Questions about the matrix below. Indices start at 0.
1) Which number is the entry in row 0 and column 0?
2) Which number is the largest entry?
3) Which number is the entry directly above the smallest entry?
4) Which number is the top entry of the column that holds the largest entry?
5) Which number is the entry at row 1, column 2?
6) Which number is the entry in the top-right corner?
7) Which number is the entry in the bottom-left corner?
8) Which number is the bottom-right entry?
116  123  151  122  133  124  118  118  129  133  128  124  139
149  116  126  137  111  118  131  120  132  118  135  128  144
108  127  129  118  138  125  126  138  123  133  120  127  135
108  133  107  119  138  132  134  148  121  130  118  131  123
122  125  152  127  130  129  116  105  135  132  135  123  129
110  125  140  119  136  125  122  130  125  133  123  126  137
139  122  117  133  119  125  131  113  134  128  136  127  130
149  121  119  139  112  123  133  120  133  118  137  130  135
118  127  145  125  133  130  118  106  134  135  134  124  126
110  129  111  119  136  126  134  147  121  131  118  130  132
112  128  110  120  136  126  135  148  121  131  118  130  132
1) 116
2) 152
3) 148
4) 151
5) 126
6) 139
7) 112
8) 132

Questions about the table below. Indices start at 0.
1) Read off the entry directly below the largest entry.
2) Read off the top entry of the column that holds the smallest entry.
3) Read off the entry just left of 119.
4) Read off the entry in row 0 and column 2.
5) Read off the entry in row 0 and column 1.
6) Read off the entry just left of 125.
[[133 130 151 116 119 137 128 113]
 [128 120 108 126 131 102 125 141]]
1) 108
2) 137
3) 116
4) 151
5) 130
6) 102

[[130 127 122 123 129 127 123 123 123 129 128 128]
 [128 127 126 126 127 128 127 127 127 128 128 128]
 [146 141 107 108 149 117 102 102 102 136 124 127]
 [117 145 140 142 134 109 124 128 128 110 108 108]
 [129 127 126 126 128 128 127 126 126 129 128 128]
 [139 137 114 115 143 120 110 110 110 132 124 126]
 [129 127 127 127 128 129 128 127 127 129 129 129]
 [114 116 139 138 111 134 143 143 143 121 130 127]
 [118 140 135 136 132 111 122 125 125 112 110 110]
 [100 109 148 147  98 132 152 153 153 111 125 121]
 [112 151 145 147 136 101 122 128 128 103 100 100]
 [112 118 140 140 111 130 142 143 143 118 126 124]
 [127 127 127 127 127 127 127 127 127 127 127 127]
 [139 104 115 113 117 154 137 131 131 149 154 153]]
Which number is the bottom-right entry?
Answer: 153
Which number is the 3rd-last entry, reading row by row?
Answer: 149
Which number is the first entry in reading order?
Answer: 130
The top entry of the column that holds the smallest entry: 129
The bottom-left entry is 139
Which number is the smallest entry in the last column?
Answer: 100
The smallest entry in the last row: 104
Which number is the entry just left of the smallest entry?
Answer: 147
Which number is the smallest entry in the first row?
Answer: 122
Which number is the fifth-last entry, reading row by row?
Answer: 131
Which number is the last entry of the smallest entry's row?
Answer: 121
The second entry, reading row by row: 127
The entry just right of the smallest entry: 132
The smallest entry in the first column is 100
Which number is the entry directly below the smallest entry?
Answer: 136
Which number is the 3rd entry on the main diagonal?
Answer: 107
The fourth entry from the end, reading row by row -> 131
The 2nd entry on the main diagonal is 127
Which number is the first entry on the diagonal from the top-right corner?
Answer: 128
Which number is the fourth entry in reading order?
Answer: 123
The second-last entry, reading row by row: 154

Questions about the row below.
1) The third entry from the right?
2) The entry just left of the largest entry?
3) The last entry?
131  141  125  102  156
1) 125
2) 102
3) 156
